Families of rows that turns and mirrors carry onto each other, the same ones carrying the whole set onto itself: the rest of each named row's family, in list order:
5 families of 6 rows:
Gusi: [ 14  26  20  19 -16  -2  23  -2  -1  21   2   9   3   0 -11  21  37 -16
 -29 -21  -5  22 -20  11  15  31   5  -1]
fopen: [ 29  21  19  23 -20  -4   2   1  15  26   1  -1   3  -9  -2   4  31  -3
 -16 -19 -18  21 -18  -4  -5  23   8  -8]
mezuv: [ -8  -3   4  -6   9  15  20  19  20  -3   1   3   2 -27  -1 -44  17 -15
 -14  -1   4  15 -16  17  -9   3 -11  -5]
Nilil: [ -4   6  18  13 -18  -5  23  -6  12  23   9   4  12  -7   7   2  28   0
 -37 -13 -20  13 -10   7  12  30  27  -7]
zus: [ 12  29  19  12  -2  -5   4  -2   0  36  -3  -1  -9 -17   5  -8  11 -26
 -27  -4   5  16 -49   8  -3  18   9   2]
Niz: [ 10  10  15   1 -20   4  19  -8   8  32  13  -2  21   5  -8  11  35  -5
 -39  -1 -13  26  -2   9   6  18  14  -5]
Bepi: [ -4  20  17  20 -16   3  22  -8   9  11   4  -3  11   7  -8  15  39 -13
 -25 -10 -12  22 -27   2  13  27  10 -16]
telaf: [  2   2  21   0  25   8  13  12  12  14  -1  19   7   1 -10 -32  34  -4
   1 -14  -9  38   0 -11  -8  -1 -12   7]
pizab: [-23   3  17   3  13  13  32  15   3   0  -6   6   3  18 -20  -8  31 -14
  -1  -5   1  38  -7  -1  -1   1 -21   3]
benok: [ 13  -7  12  -7  10  24  22   2   3  38  11  33 -10  -2   0   8  -5  10
  -2   9  -7   6 -19 -22  -9  18 -13   7]
seben: [  2 -14  -5  -1   4  21  15  14   0  18  23  23   5  -7  -1  18  19  30
 -34  -5 -17  -2 -20  -3  11   5  -1   2]
regos: [ 14  15   9  -3 -14   6  -7   3  11  31  17 -13   0 -23  -2 -12   7 -18
 -33   8   1  18 -32  19  -6   9  20  -8]
Laren: [  6  -3   2   6  14  21  30   5  -9  13  15  38 -10 -12  -5  22  19  12
 -22 -13   1  -9 -34  -1  15  19 -16  -1]
tosam: [-20   8   2   2  26  11  15  12  11 -10  -1   4  -6 -21 -11 -27  25  -6
  -9  -4  16  16 -34   7   2  -8 -13 -11]
Dasan: [  2   0  -6  -7  15  15   8  19  15  -2   7   3  11 -26  -7 -30  31   6
 -27  -3   4  16 -18  14  -1 -14 -13  -3]
luri: [  4  -5  17   4   8  21  21  18 -21  36   9  20 -22   5  -2  13  -9  -9
  -6  -5   0   8 -36  -4 -13   9 -18  13]
seber: [-17  -4  14   2   3  21  21  14 -11  29  10  11 -22  12  -6  22 -14  -3
  -2   9  -1  12 -34 -11  -6  12  -7   6]
Gimek: [ -6  27  18   9  -8  -1   6  -5   9  25   0 -16  -9 -11  -2  -4   4 -26
 -18   6   9  20 -45   7  -2  17  15 -11]
vadot: [-15 -11  14   1   2   6  41   5  11   8  -3   9   8   2 -13 -21  31 -10
 -13  -4  -2  31  16  12  -8   5 -16   0]
pav: [ -5  13   8  -1  35   7  19   6   4   2  -1  20  -2 -25  -7 -32  33 -11
 -18 -13  17  17 -31  10   7  -2 -14   0]
pek: [-11  -7   0  13   8  22  20   6  -1   5  18  23 -11  -7  -3  22  15  18
 -17  -7  -8  -8 -42  -8  13  14  -5 -13]
Seva: [ -3  10  19   6 -19   0   1   5  13  30  10  -1 -10 -15   2 -11  -1 -27
 -23   6 -11  21 -24  15  -5  27  29   1]
siget: [  3  13  14  -9  25   6  12  15  18  -1   6  16  -6 -26 -19 -28  21  -1
   2 -16  16  26   2   6   3   2  -4   0]
Led: [ 21 -11   8   4   2  25  16  12   1  17  25  25 -16 -16  -6  15   3  20
   0 -17  -4  -6 -17  -7  -3  15 -10 -10]
gak: [ -1 -12   4  -9  -1  21   3  22  -7  36  21  13 -19  -2  -9  13 -16   3
 -16  14  -2  15 -18   3 -11   1   0  16]
gulup: [ 22  35  15   2 -13  -7   6  -7  22  33  -5   6  -4 -21  -3   1  10 -10
 -17   6   5  22 -18  -3   1  29  14   2]
kupad: [ -5   7  25   3  16  10  28  19  -9   9  -1  12  -2  10 -20 -14  31 -24
  -3 -23   5  39  -4  11  -3   2 -21  10]
pinu: [ -6  -3   9 -11   4  10  22  17   5  16   0   3   7   7 -23 -11  24  -8
 -14   7   5  42  13  12 -10 -10 -18  13]
suve: [-13 -21   4   7  -9  12  21  21  -1  28   5  24 -23   0  -6  15  -9   2
 -10  11 -10  12  -9   0 -13  12  -8  19]
Div: [ -7 -15  -7   6   0  17  21  23   7   8   8  24  -8 -20  11   6   4  27
 -25  -5 -15 -12 -27  -3   4  12  -6   6]

The rest of the family of pek: Bepi, pizab, tosam, seber, Gimek
The rest of the family of siget: fopen, telaf, benok, Led, gulup
The rest of the family of Niz: seben, regos, Dasan, gak, pinu
The rest of the family of suve: mezuv, Nilil, vadot, Seva, Div

Families of rows that turns and mirrors carry onto each other, the same ones carrying the whole set onto itself: the rest of each named row's family, in list order:
5 families of 8 rows:
sosaf: [ 10  -2  11  24  23  17 -26  18]
Bop: [  9 -15 -15  11  -7  28  17   3]
ves: [ 18 -33  -9   5   5   1  -6  25]
Logi: [ 21 -31   2   8   6   6  -7  32]
Baf: [19 -4 18  1 -2 18 -5 34]
Debe: [ 14  -2   6  10  33   8 -24  15]
digim: [  2 -10 -14  13  28  13  -8  -9]
vil: [13 16 -5  7  6 37  6  7]
guzev: [ -5 -14 -17  16  28  23  -6  -3]
sigik: [ 23   3  -6 -13   5   1   3   2]
topit: [20 -6 16 -1 -6 27  3 31]
sonan: [ 25  -8  -6 -16   5   1  -3   3]
Zov: [ -2 -20   1  29  12  34 -11  24]
foz: [ 26   0  -9 -11  17   0 -15   8]
zib: [21  5 17 -5 -1 29 -1 23]
Diras: [12 21  3  6 11 28  1  1]
tifur: [ 14 -36  -8   7   4   0 -11  15]
Fovi: [ 24   4  -7 -18   9   6  -6   6]
Tor: [ 23  -4 -11  -9  13   0   5  -2]
vapig: [-3 -9  2 32 11 35 -5 22]
bevu: [  9 -37  -9  11   7   6 -11  24]
sif: [ 17  -3  12  13  24  13 -28  21]
fel: [  4 -13 -16   3  -7  22  18   3]
Gel: [  8 -34   0   9  11  -3 -16  16]
rem: [ 20  -8  11   3 -10  21  -1  35]
lamo: [ 6 17  4 10 11 33 -3  0]
lasit: [ 27  -3  12  -1 -10  13  -3  27]
begug: [  9  11   7   7  26   8 -20  19]
sifez: [ -3 -18   5  26   0  33   6  17]
nek: [ 12  -1  11   4  25   5 -26  22]
seve: [ 2 14 -6  7 12 29 -2 -7]
dobe: [ -2 -13   6  25   2  34 -14  27]
paneb: [ 11 -27 -11   8 -10  26  12   6]
Kebu: [ -1 -20   3  33   8  28  -2  20]
zar: [ 12 -14 -16  -8  -7  17  16   8]
nolu: [ 8 19  5  9 13 34  2 10]
fofor: [  1 -22 -22  20  18   5  -7   1]
Pazet: [  3 -11 -21  16  22   7 -12  -5]
Rifel: [  9 -14 -11   6 -15  27  16  10]
rir: [  3 -11 -23  15  20  16  -3 -10]

The rest of the family of Tor: vil, guzev, Gel, lasit, begug, dobe, paneb
The rest of the family of bevu: Baf, Debe, sonan, Diras, vapig, Rifel, rir
The rest of the family of sosaf: Logi, foz, zib, sifez, seve, zar, fofor
The rest of the family of tifur: Bop, digim, sigik, Zov, rem, nek, nolu

Families of rows that turns and mirrors carry onto each other, the same ones carrying the whole set onto itself: the rest of each named row's family, in list order:
7 families of 3 rows:
nimu: [ -5 -18  15 -29  -6  26  -4  14  -5]
mip: [ -5  -8  15 -23   8  18   9  11 -15]
Lozak: [ -4 -11  -4  -1 -11 -12  -8 -18  -4]
nure: [  3 -18  11 -19  -2   3 -11 -30  26]
seko: [  0  -9  19 -27  -7 -19 -19   5 -11]
Gubu: [ -5 -23  23 -44   1  13  -6  -7   5]
Tuve: [-17   6  10   7 -17   7  -8  -7   1]
gat: [  5  14 -10  -4 -18  -1  -3  -5   6]
sezi: [ 15  18  12 -29  -1   6  12  -7  21]
raruf: [  8  -5   2   1  -7 -20 -11   2  -1]
gepe: [  1  14  32 -16   0  -8   5 -18  21]
dorom: [ 16  -2  29 -20   7  26  -5  -3  26]
pasop: [ 20  -7  24 -28   4  -1   0 -14  30]
Vir: [ -8  -4  19 -27  13  23   8 -20  -1]
Zemaz: [ 21  -3  17 -11   9  15   3  -5  31]
vilev: [ 12   0  13  -1  -6 -22 -17 -12   8]
mufe: [ -6   3  35 -25 -12  16  -9  19   8]
Vum: [-12  -4  15 -17   1  15  -2   3 -23]
gok: [ 11 -10  10  -4  -8  14 -25  -9  28]
pifod: [  3  10   6 -30 -14  13   0  20  -4]
Konu: [-10 -25   4 -19 -15  -2 -23  -6  -2]

The rest of the family of sezi: gat, pifod
The rest of the family of gok: seko, Vir
The rest of the family of nure: Gubu, Konu
The rest of the family of nimu: Lozak, pasop

